The rows below fall into families. The same turns and mirrors carry the whole set onto itself and the rows of a family onto each other. For each named row, which other rows are in its family? Write them in the order they are listed.
These 32 rows form 4 families of 8 rows each.
K_741: [ -9  -2  11   2  14  -5  11  14 -21  -6  -4]
K_942: [ -6  -3  20  12   9   6  -5  -6  -5 -14  -4]
K_208: [  7  13 -17  -5 -12 -13   8 -13   6   5  -2]
K_402: [ -4  -9  15   2  17   5   8  11 -14  -9  -3]
K_341: [ 10   5 -17   0 -16 -15  -4 -13   6   3   0]
K_172: [-14   0  11   7   6  -1   8  16 -18 -12  -1]
K_959: [ 12  16 -19  -4  -2 -15   3  -5   4   7   5]
K_861: [ -3  -2  17   5  16  10   0   5  -6 -14  -1]
K_265: [ -1  -5 -23  -1 -11 -19  10  -8   1  10   2]
K_361: [ -9  -6   7   7   5   4   7  16 -23 -10   0]
K_911: [-11 -11  18  12   2   1   8  10 -16  -7  -4]
K_699: [ -6   2  17  15   2  13   2   3  -7 -13   1]
K_870: [  6 -17 -19   5  -4 -11   0 -18   1  10   3]
K_454: [-11   7  15   9   4   3  -3  10 -11 -18  -1]
K_717: [-13   5   7   9   7   9   1  10 -14 -17   3]
K_517: [  7   1 -22  -8   3 -11   6 -10   7  13   1]
K_548: [ -5   1 -25  -5  -8 -14  12 -13   2   6   0]
K_404: [  6 -10 -17   2 -16 -16   0 -15   3   8  -1]
K_100: [ 13   4 -19  -8   0 -11  -1 -12   8  11  -1]
K_62: [ -1  -2 -23   0   1 -15  14  -7   3  15   6]
K_163: [ 15  -6 -18  -6  -2  -9  -3 -15   6  11  -2]
K_360: [  4  10 -22  -4 -11 -17   5  -6   5   6   3]
K_328: [ -1 -10  20   6  15   9   5   6  -9  -9  -4]
K_825: [ -8  -5  21  15   0   6  -1   4  -9 -14  -3]
K_856: [ 14   0 -15  -4 -16 -13  -1 -16   0   4  -6]
K_470: [ -6  -1  12   1  19   6   3  11 -11 -13  -1]
K_190: [ 18   1 -15   1  -8 -10 -11 -15   2   4   1]
K_510: [  7  -9 -22  -6   1 -11   3 -13   5  14  -2]
K_99: [ -8  10  10   2  15   1  -4   7 -14 -18  -2]
K_776: [ -2  -9  18  14  -1   8   9   9 -16  -6  -3]
K_798: [ -7 -14  21  12   9   1  11   2 -12  -2  -6]
K_418: [  3 -12 -22  -3 -13 -13   3 -16  -4   6  -5]

Which other rows belong to the same family as K_517? K_402, K_861, K_100, K_163, K_328, K_470, K_510
Which other rows belong to the same family as K_208? K_361, K_699, K_717, K_548, K_856, K_776, K_418
Which other rows belong to the same family as K_825? K_341, K_172, K_265, K_911, K_454, K_404, K_360

The rows below fall into families. The same turns and mirrors carry the whole set onto itself and the rows of a family onto each other. For each named row, which other rows are in its family? Write them in the order they are listed.
These 18 rows form 3 families of 6 rows each.
K_867: [ -4 -10 -13 -16  -9  -1   1  -6  -1 -19  -3 -19   5   9  -3 -14 -13  -2]
K_588: [ -7   1 -12 -12  -3  -1   1  -4  -4 -18   7 -14  18   2  -1 -12 -16  -3]
K_248: [ -8  -1 -13 -15  -7  12   5  -5  -4 -11  -1 -11  14  -1  -3 -12 -14  -7]
K_340: [ -3 -15  17   7   1  -3 -11  -2  -3   5  -6  -3 -20 -23   1  -2   3   9]
K_941: [  1 -15 -15 -13   8 -13   8   7   6 -18  10   2  22  16  -3  -5  -7  -3]
K_84: [  2 -18  14   5   4  -1 -11   1   5  10 -15  -2 -22 -14   4   2   3   6]
K_728: [  1 -17  10   9  -3  -4 -17   0   1   0  -9  -8 -17 -18  16   7  -8   4]
K_261: [  9 -16   8  17  11 -13  -2  13  11   6  -3  18 -17  -7  14   8  -9   7]
K_129: [  4 -16  15  14  14 -13   4  10   7  11   2  21 -14 -13   0   1   4  11]
K_790: [  5  -5 -12  -6   2  -8  19   3  11  -9  -3   4  -4  20  -4 -18 -17   4]
K_494: [  0   9 -12  -2  -1  -1  16  -2   3  -9   1   2   0  11  -1 -20 -24   3]
K_105: [ -1 -27  13  -1  13  -8 -18   5   5   4  -1  -2   2 -17   4  13  13   1]
K_639: [  7 -21  12   9  18 -11  -3  12  13  13  -4  17 -11  -7   3   9   6   6]
K_246: [ -1   2 -14  -5  11  -9  12   5   5 -11  13   8  25  12   0  -9 -15  -3]
K_766: [  0   5 -12  -3   0   5  21   4   6  -1  -3   9   2  10  -5 -17 -19  -3]
K_12: [  3 -25   7   8  12 -14 -17  12   5  -5   6   4   8 -15  15  19   2  -1]
K_151: [ -3  -5 -14 -10   8   0  14   9   6  -8   9  10  28   8  -5  -4  -9  -9]
K_356: [ -5 -22  14   3  13 -12 -15   7  -3   0   8   5   6 -21   2  10  11   4]

Which other rows belong to the same family as K_12? K_867, K_941, K_728, K_261, K_790
Which other rows belong to the same family as K_494? K_588, K_84, K_105, K_639, K_246
Which other rows belong to the same family as K_340? K_248, K_129, K_766, K_151, K_356

